In the rows, 128 means zero.
Each path is a new rotation, seen through one point. The rows after it are directions, each followed by how far the rotation turns it, in degrees each step (0 if it stays put).
Each turn is a multiple of 5 degrees from 10 to 175, or 0.
Each row of a path follows its step; steps can be skipped.
Rotation 1:
step 3: [130 125 122 123 136 124 124 139 139 134 130 127 117 130 125 127 131 120
 129 128 126 129 123 131 136 138 138 123 122 125 126 129 132 130 131 133
 124 123 120 134 132 134 131 129 126 136 125 123 138 123 125 137 133 126
 125 133 126 126 130 128 133 127 125 135 126 138 126 130 143 124 134 120
 125 122 128 133 122 129 136]
step 7: [122 130 127 138 129 118 119 134 122 125 124 140 121 124 125 122 121 128
 127 122 121 119 121 124 127 134 140 136 130 127 128 127 130 121 136 130
 128 133 120 123 130 120 122 133 118 120 122 133 135 121 125 130 129 130
 120 132 122 133 130 139 127 130 132 132 123 134 129 128 133 124 135 124
 131 127 130 126 122 124 131]
step 8: [127 117 121 132 130 125 131 133 126 133 131 129 131 129 118 125 127 121
 121 125 131 121 132 130 129 139 127 131 129 130 119 122 126 123 129 138
 121 126 125 127 140 140 129 127 122 120 125 130 136 119 126 136 139 128
 124 138 134 129 122 128 127 124 121 128 124 134 123 127 132 133 132 128
 127 127 121 135 117 135 121]
step 12: [120 127 123 127 132 128 125 121 126 118 117 132 121 129 122 128 124 132
 131 124 127 121 130 126 127 126 130 139 128 134 126 124 136 123 130 138
 121 134 124 123 129 135 128 126 125 121 130 137 134 123 119 134 122 136
 125 121 124 134 123 119 123 129 129 137 124 132 128 138 128 125 128 115
 126 127 135 127 123 140 126]
step 13: [129 125 124 136 131 130 135 133 130 129 120 133 132 122 118 134 121 126
 120 123 129 127 133 137 133 133 129 137 128 125 132 123 129 127 132 129
 132 140 128 128 130 127 124 127 129 121 117 129 130 121 125 129 132 134
 117 125 128 117 126 140 128 127 123 128 125 126 124 138 129 134 137 126
 127 126 124 129 117 135 140]
step 18: [129 135 132 128 131 127 123 130 133 131 120 133 117 123 121 133 126 120
 129 129 127 122 130 124 128 133 131 127 127 132 127 128 134 113 133 127
 129 129 119 126 131 127 121 127 123 127 123 134 131 121 129 122 129 133
 120 129 121 122 127 137 124 131 128 123 130 130 139 143 134 129 125 126
 122 137 126 122 119 142 126]
step 19: [128 122 141 125 126 136 134 139 131 131 122 130 121 127 122 131 128 119
 115 128 136 125 135 124 135 134 125 133 133 132 118 129 130 130 125 134
 129 125 127 127 131 133 120 119 124 123 123 124 136 124 117 131 133 128
 126 129 131 132 128 125 126 131 122 124 130 126 129 126 124 129 133 132
 130 134 118 130 126 139 142]
step 21: [126 120 124 132 123 139 125 136 132 121 129 133 125 133 130 124 127 132
 120 127 127 137 127 121 131 132 133 126 140 119 128 127 128 127 127 138
 122 143 129 125 127 136 121 128 133 134 122 125 116 128 133 132 132 132
 118 118 120 126 121 128 133 128 129 129 122 126 131 125 128 124 123 126
 128 135 137 121 127 124 134]
step 24: [131 130 130 122 133 125 128 139 139 135 114 138 129 128 119 130 125 122
 125 116 128 121 127 130 135 131 128 127 123 123 128 131 126 125 127 127
 128 126 125 126 127 130 111 126 123 123 117 129 126 125 131 126 127 137
 132 132 126 119 129 125 130 132 133 119 127 130 120 127 131 124 140 131
 128 128 125 126 122 129 139]
step 26: [117 124 132 135 127 120 123 133 135 132 127 138 114 127 138 126 129 125
 125 130 125 127 127 118 130 132 131 132 125 124 131 132 130 133 127 138
 117 135 124 131 135 127 128 124 130 123 126 125 122 124 128 123 133 131
 129 125 119 132 118 135 134 123 133 122 134 133 127 125 125 123 123 131
 133 139 139 135 131 132 126]
[128 131 129 128 127 127 129 128 128 129 128 125 126 127 127 128 128 130
 128 128 129 126 128 127 131 129 129 128 128 128 129 128 128 128 128 128
 128 128 128 126 130 127 130 127 128 129 129 128 128 129 128 125 130 128
 128 126 129 128 129 128 128 130 127 126 129 127 129 127 127 129 128 129
 125 128 128 128 130 127 129] | 85
[128 127 129 127 127 129 128 128 127 128 128 126 130 128 128 127 127 129
 131 126 127 126 128 127 128 128 127 128 129 129 126 128 129 126 128 129
 127 128 129 128 129 131 131 129 129 131 129 129 128 125 129 129 128 129
 129 129 128 128 129 125 127 129 128 127 129 128 129 128 129 129 126 129
 128 128 128 125 125 129 126] | 170
[127 129 127 127 126 127 130 129 126 128 129 129 128 129 127 126 130 129
 126 127 127 128 131 129 128 128 127 128 130 128 128 130 129 128 128 127
 128 129 128 129 127 127 128 126 127 127 128 129 131 128 128 127 128 129
 129 130 125 127 128 125 128 128 129 130 129 128 128 127 131 126 128 129
 127 128 129 127 129 126 130] | 80
[128 130 127 127 125 130 129 127 128 126 128 127 128 127 130 130 129 129
 129 127 128 129 126 127 128 128 128 131 125 128 128 127 128 126 126 128
 128 129 129 126 129 127 128 130 127 129 128 130 128 128 128 130 130 128
 128 130 125 127 127 129 129 128 128 130 127 129 127 126 128 128 128 129
 128 129 129 129 130 130 128] | 70
[129 129 126 127 128 128 128 126 128 129 127 129 127 128 124 128 128 128
 128 130 127 129 128 129 126 128 127 127 130 130 128 127 125 126 127 130
 126 126 127 128 129 129 127 128 127 128 130 128 128 129 130 130 129 128
 127 126 128 128 127 126 128 129 128 129 127 128 129 128 127 127 127 127
 127 129 126 128 130 129 126] | 170
